Here is a table of points, one per row:
[ 0.19  0.45  0.56 -0.89  1.69 -1.26  0.    1.76  2.04  1.27 -0.21 -1.36  0.73  1.09 -1.07  1.21 -0.78 -0.76 -0.97 -0.64 -1.26  0.99  1.89  1.21]
[-0.12 -0.26 -0.39 -1.15  1.11 -1.03 -0.66  0.43  0.7  -0.11 -0.73 -1.31  0.54  1.5  -0.4   0.91 -0.46 -0.14 -0.84 -0.33 -1.75 -0.26  1.25  0.83]
[-0.5  -0.08 -3.37 -2.34  1.63 -0.49 -0.44  0.99  0.72  0.96 -2.96 -1.99  1.27  1.89 -0.84  1.35 -1.13 -0.86 -0.94 -0.74 -0.93  0.16  2.05  1.24]
[-0.56  0.8   0.33 -0.02 -2.23 -0.1   1.02  0.8   0.61 -0.96 -1.15 -0.58 -0.36 -1.24  0.05  0.62  0.84 -1.21 -0.32  1.07 -0.08  1.23  0.52  0.12]
[ 1.07  1.38  0.06  1.29 -0.26 -0.91 -0.47 -0.57 -0.35  0.42 -0.44  1.05  0.55 -0.71 -2.43 -1.08 -1.42 -0.62 -0.39  0.94 -1.04 -0.97  1.16 -0.65]
[ 0.62 -0.33 -0.48  1.06 -0.04 -0.73 -0.05 -0.51 -1.07 -0.3   0.31 -0.47  0.98 -0.37 -2.23  0.88  0.03  0.83 -0.27  0.95 -0.05 -0.57  1.7  -0.85]
[-0.68 -0.82  1.26  0.16  0.13  0.47 -0.73  0.7   0.32  0.26  1.49  0.77  0.78 -0.12 -0.64  0.04  0.74  1.46  0.25  1.33  1.2   0.06  0.45  0.48]
[-0.96 -0.87  0.16 -0.26 -1.06 -0.29 -1.57 -1.05 -1.16 -0.72  1.13  0.69  1.24  0.35 -0.76  0.48  0.83 -0.05 -1.13 -0.03  0.02 -0.41  0.34  0.19]
[-0.99 -0.53  1.03 -0.73 -0.97  0.21 -1.19  0.43  0.29  0.49  0.82  0.33  0.4  -0.37 -1.04 -1.02  0.01  0.82 -0.55  0.75  1.43  0.13  0.92  0.98]
[-0.96 -1.54  0.99  0.47 -0.25  0.41 -1.51 -0.43 -0.78 -0.96 -0.79 -0.91 -0.32 -0.67 -0.94 -0.48  0.37  0.95 -0.99  0.73  0.98 -0.42  0.04  0.01]
[-0.68 -1.28  0.59  0.46  0.28  0.51 -0.49  0.25  0.34 -0.44  0.46  0.04 -0.52 -0.53 -1.14  0.62  0.04  1.44  0.05  0.49 -0.28 -0.15 -1.38 -0.01]
[-0.23  1.18  0.75 -0.25  0.13  1.51  1.09 -1.58  0.45 -1.33 -0.47  0.09  0.26 -1.68 -0.04  0.64  0.06  0.39  1.65  0.35 -0.56  3.23  1.43 -0.31]
[ 0.75  0.28  1.06 -0.13 -0.14  0.79  1.08 -1.44  0.83 -1.53 -0.15 -0.55  0.25 -0.33  0.37  0.66  1.14  0.76  1.04  0.37  0.34  0.36  0.58  1.1 ]
[ 0.31 -0.24  0.38 -0.27 -0.6   0.62  1.63 -1.4   1.05 -0.94  0.21 -1.03  0.31  0.54  0.46  0.9   0.81 -0.31  0.69  0.5   0.17  0.21  0.72  0.57]
[ 0.91  0.66  0.54 -0.92 -0.21  1.51  1.55 -2.01  1.28 -1.46 -0.81 -0.63  0.21 -0.69 -0.04  0.23 -0.03 -0.18  1.4   0.06  0.59  2.52  0.23  0.21]
[-0.57 -0.25  0.72  0.1   0.23  0.6  -0.47  0.48 -0.26 -0.02  0.41  1.61  0.58  0.1  -0.3  -0.95 -0.86 -0.08 -0.03  1.31 -0.02  0.54 -0.83  0.48]
[-0.32 -1.04 -0.98  0.97  0.15  0.51  0.42  0.79  0.09 -1.1  -1.    0.46 -0.09 -1.07  2.43  1.47 -0.92  0.19 -0.83 -0.84 -0.67 -0.59 -0.17  0.97]
[ 0.78 -1.44 -0.46 -0.23 -0.76 -0.63  0.69 -0.26  0.98 -0.85  0.43  1.31 -0.26 -0.55  1.4  -0.31 -1.07 -0.25 -1.81 -0.65 -0.45 -0.35 -0.08  1.46]
[ 0.33 -1.56 -0.78 -0.5  -0.45  0.66  0.63  1.04  0.66 -1.12 -0.16  1.52 -0.78 -1.49  1.92  0.97 -1.34  0.86 -1.15 -0.28 -1.16 -0.92  0.21 -1.2 ]
[-0.31 -0.12 -0.36 -0.25 -1.87 -0.13  0.43  0.56  0.67  1.13  0.76  1.27 -0.48 -1.3  -0.08  0.55 -1.45  1.33 -0.99 -0.92 -1.15 -0.83 -0.6   0.37]
[-0.29 -0.95  0.01  0.58 -0.13  2.35  1.39  1.61  0.23  1.52 -0.21  1.19 -0.27 -0.61 -1.1   1.36 -0.47  0.09 -1.73 -0.79 -1.46 -1.85 -1.52 -0.18]
[ 0.12  1.03  0.58 -0.17  0.25 -0.86 -1.55 -0.3  -0.89 -1.03 -1.04  0.16 -1.35  0.51  0.48  0.08  1.38  1.78  0.33 -0.16 -0.45 -0.08  0.05  0.89]
[ 5.52  0.52 -2.5   1.59  1.02 -1.14  0.85  0.79 -1.41 -0.29 -0.98  1.17 -0.49  0.12 -1.64 -0.12 -1.82 -0.84  0.04  0.69  1.42 -0.15  1.23  0.34]
[ 0.37  0.86  0.84 -0.13 -0.76 -0.82 -0.7   0.87  0.2  -0.53 -0.21 -0.62 -1.77  1.12  0.58  0.69  1.27  1.14 -0.01 -0.26 -0.19 -0.02  0.1   0.92]
[ 0.07  2.32  0.72 -1.18  0.71  0.45  0.85  0.4  -0.41  0.86 -0.11  1.38  0.43  1.04  0.58 -0.12  2.17  0.56 -0.44 -1.2   1.23 -1.06  0.56 -0.89]
[ 0.84  1.69  2.86  0.18  0.31 -0.27 -0.49 -0.59 -0.64  0.78  0.25 -0.1   0.57  0.57  0.86  0.79  1.69  0.24 -1.02 -2.14  0.82 -0.82 -0.44 -1.28]
[-0.43  0.35  0.46  0.26 -0.66  0.16 -0.34 -1.58 -1.41 -0.01  0.22  0.82 -0.52  1.96  0.13 -0.19  0.42 -0.56 -1.   -0.63  1.19  0.37  0.32 -0.04]
[ 0.   -0.37  1.66 -1.06 -0.24  0.36  0.77 -0.19 -1.39  0.84 -0.01 -1.07 -1.5   0.98  0.18 -0.8   0.44  0.61 -0.88 -0.33 -0.51 -0.07 -0.14 -0.69]
[-0.37  0.5  -0.45  0.4   1.69  2.83  1.3  -0.26  0.05  1.68 -0.33  1.08 -2.09  0.7  -0.73 -1.16 -0.18 -0.59  0.07 -0.33  1.84 -1.95  1.73  0.21]
[ 0.03  1.69  0.57  0.84  0.52  0.11  0.03 -1.49 -1.69  0.48 -0.05 -0.15 -1.19  0.48  1.57  0.09 -0.38  0.53 -0.49  0.91 -0.14 -0.16 -0.84 -0.61]
[ 0.53 -0.09 -0.45 -0.77  1.27  0.7   0.48 -0.26 -1.62 -1.42  1.93 -0.4  -0.56 -1.22  0.7   0.42  0.44 -0.05  0.22  1.99 -1.    0.2   0.95  0.23]
[ 3.11  1.78 -0.78 -1.04  0.77  0.36 -3.48 -1.68 -2.54  4.54  1.49 -2.05 -1.84 -2.82  1.1   0.12  0.57 -2.83 -0.14  1.03  1.5  -0.83 -1.07  2.45]
[-0.06 -0.77 -0.89  0.2  -0.62  0.87  0.89  0.81 -0.4  -0.42 -0.11 -0.12  1.33  0.3   1.6   0.38 -0.74  1.56 -0.52  0.91  1.56  0.35 -0.9   0.77]
[-0.7   0.14 -1.76  0.42 -0.9  -0.66 -2.24 -0.69  0.41  2.28  1.04  0.69  1.05  1.25  0.62  0.91 -0.09  1.73 -0.37  0.93  2.14  1.58  0.83 -0.41]
[ 1.17 -0.46 -0.91  1.24  0.18  0.15 -0.18  1.38  1.55  0.15 -0.8   0.63 -0.85  1.18  1.42  0.75  1.55 -0.82  0.11  0.21 -1.39  1.26 -1.53 -1.36]
[-1.12  1.03 -0.52  0.55  1.67  0.37 -0.31  0.52  0.89 -1.15  1.95 -0.64 -0.03  0.36 -1.01 -2.18 -0.17 -1.36 -0.06 -1.15  0.43  0.14 -0.71 -1.71]
[-0.92  1.43 -0.79  0.75  1.79  0.46 -0.11  0.94  0.8  -1.37  1.34 -1.31 -0.41  0.35 -0.86 -2.3  -0.26 -1.31  0.64 -1.91  0.28 -0.05 -0.61 -0.97]
[-1.04  1.13 -1.06 -0.51  0.58 -0.31 -0.95  0.14  1.36 -0.92  1.87 -0.63  0.02  0.86 -0.76 -2.44 -0.44 -1.3   0.91 -0.92  0.01 -0.66 -0.76 -2.11]
[ 0.83 -0.5   3.21  0.54  0.07 -0.22 -0.55 -0.23  0.49  0.49  0.64 -1.06  0.91 -0.59  1.14  1.48 -1.27 -1.96  0.24  0.56  0.62 -0.25 -0.36 -0.53]
[ 0.41 -0.33 -0.22 -0.56 -1.32 -0.31 -0.58 -0.37  0.18 -1.05 -0.72  0.27  1.3   1.05  0.55 -0.05  0.06 -0.27  1.29  0.53 -1.02 -1.13 -2.15 -0.47]
[ 0.13  0.06  0.08 -0.2  -1.17 -0.7  -0.13  0.67  0.41 -0.47  0.29  0.47  0.59  0.01  0.31 -0.67 -0.32  0.07  0.1   0.55 -0.96 -0.64 -0.84  0.29]
[ 0.98 -0.72 -0.29  0.97 -1.74 -0.06 -0.18  0.89 -0.49 -0.24 -0.23 -0.38  1.4   0.24 -0.48 -2.07  0.09  0.27  1.12 -1.23 -1.63  0.65 -0.35  0.64]
[ 0.87 -0.53 -0.94  2.14 -1.33 -0.21  0.76  1.47  0.14  1.05 -0.93 -1.42  1.46  1.11 -0.44 -2.33  1.24  1.    3.25 -0.59 -1.28  0.84 -0.81 -0.55]
[-1.32 -0.42 -1.01  1.64  0.48 -0.84  1.48 -0.84  1.2   0.55 -0.19 -0.08  1.13 -0.92  0.78 -0.67  0.98  0.01  0.28  0.47 -0.22 -0.42 -0.85  0.64]
[-1.3  -0.97 -1.63  0.71  0.38 -1.28  1.5  -1.85  1.39  0.48 -0.61  0.2   1.08 -0.51  0.53 -1.13  1.13  0.23  0.7   1.09 -0.36 -1.02 -1.65 -0.13]
[-2.02 -1.6   0.76 -1.72  0.25 -1.86  0.48 -1.   -1.14  0.03 -0.63 -0.3  -2.19 -1.65 -0.16  0.67 -1.17 -1.28  0.95 -1.43  0.14  0.69 -0.19 -1.34]
[-3.48 -1.22  0.84 -2.25  0.45 -1.86  0.05  1.86 -2.7   0.47 -1.04  1.98 -1.48 -0.26 -0.59  0.81 -1.54 -1.24  2.55 -1.21  2.09  1.13 -0.5  -1.29]
There is one direction along which these points spread out most. Take the direction at right angles to it along which they spread out most. Then take the direction at right angles to both along which they spread out most. Go by this last direction. How many in every 100 of the points above lie lower along it than each point below? Round to a whole number. More than half of the points above lie lower than the first one.
[-2.02 -1.6   0.76 -1.72  0.25 -1.86  0.48 -1.   -1.14  0.03 -0.63 -0.3  -2.19 -1.65 -0.16  0.67 -1.17 -1.28  0.95 -1.43  0.14  0.69 -0.19 -1.34] 81
[ 0.19  0.45  0.56 -0.89  1.69 -1.26  0.    1.76  2.04  1.27 -0.21 -1.36  0.73  1.09 -1.07  1.21 -0.78 -0.76 -0.97 -0.64 -1.26  0.99  1.89  1.21] 85
[-0.96 -1.54  0.99  0.47 -0.25  0.41 -1.51 -0.43 -0.78 -0.96 -0.79 -0.91 -0.32 -0.67 -0.94 -0.48  0.37  0.95 -0.99  0.73  0.98 -0.42  0.04  0.01] 36
[-0.99 -0.53  1.03 -0.73 -0.97  0.21 -1.19  0.43  0.29  0.49  0.82  0.33  0.4  -0.37 -1.04 -1.02  0.01  0.82 -0.55  0.75  1.43  0.13  0.92  0.98] 60
[-0.57 -0.25  0.72  0.1   0.23  0.6  -0.47  0.48 -0.26 -0.02  0.41  1.61  0.58  0.1  -0.3  -0.95 -0.86 -0.08 -0.03  1.31 -0.02  0.54 -0.83  0.48] 62
[-0.43  0.35  0.46  0.26 -0.66  0.16 -0.34 -1.58 -1.41 -0.01  0.22  0.82 -0.52  1.96  0.13 -0.19  0.42 -0.56 -1.   -0.63  1.19  0.37  0.32 -0.04] 70
[ 0.12  1.03  0.58 -0.17  0.25 -0.86 -1.55 -0.3  -0.89 -1.03 -1.04  0.16 -1.35  0.51  0.48  0.08  1.38  1.78  0.33 -0.16 -0.45 -0.08  0.05  0.89] 40
[ 0.33 -1.56 -0.78 -0.5  -0.45  0.66  0.63  1.04  0.66 -1.12 -0.16  1.52 -0.78 -1.49  1.92  0.97 -1.34  0.86 -1.15 -0.28 -1.16 -0.92  0.21 -1.2 ] 2
[-3.48 -1.22  0.84 -2.25  0.45 -1.86  0.05  1.86 -2.7   0.47 -1.04  1.98 -1.48 -0.26 -0.59  0.81 -1.54 -1.24  2.55 -1.21  2.09  1.13 -0.5  -1.29] 91
[-0.06 -0.77 -0.89  0.2  -0.62  0.87  0.89  0.81 -0.4  -0.42 -0.11 -0.12  1.33  0.3   1.6   0.38 -0.74  1.56 -0.52  0.91  1.56  0.35 -0.9   0.77] 4
[-0.5  -0.08 -3.37 -2.34  1.63 -0.49 -0.44  0.99  0.72  0.96 -2.96 -1.99  1.27  1.89 -0.84  1.35 -1.13 -0.86 -0.94 -0.74 -0.93  0.16  2.05  1.24] 89
[-1.12  1.03 -0.52  0.55  1.67  0.37 -0.31  0.52  0.89 -1.15  1.95 -0.64 -0.03  0.36 -1.01 -2.18 -0.17 -1.36 -0.06 -1.15  0.43  0.14 -0.71 -1.71] 94
[-0.37  0.5  -0.45  0.4   1.69  2.83  1.3  -0.26  0.05  1.68 -0.33  1.08 -2.09  0.7  -0.73 -1.16 -0.18 -0.59  0.07 -0.33  1.84 -1.95  1.73  0.21] 87
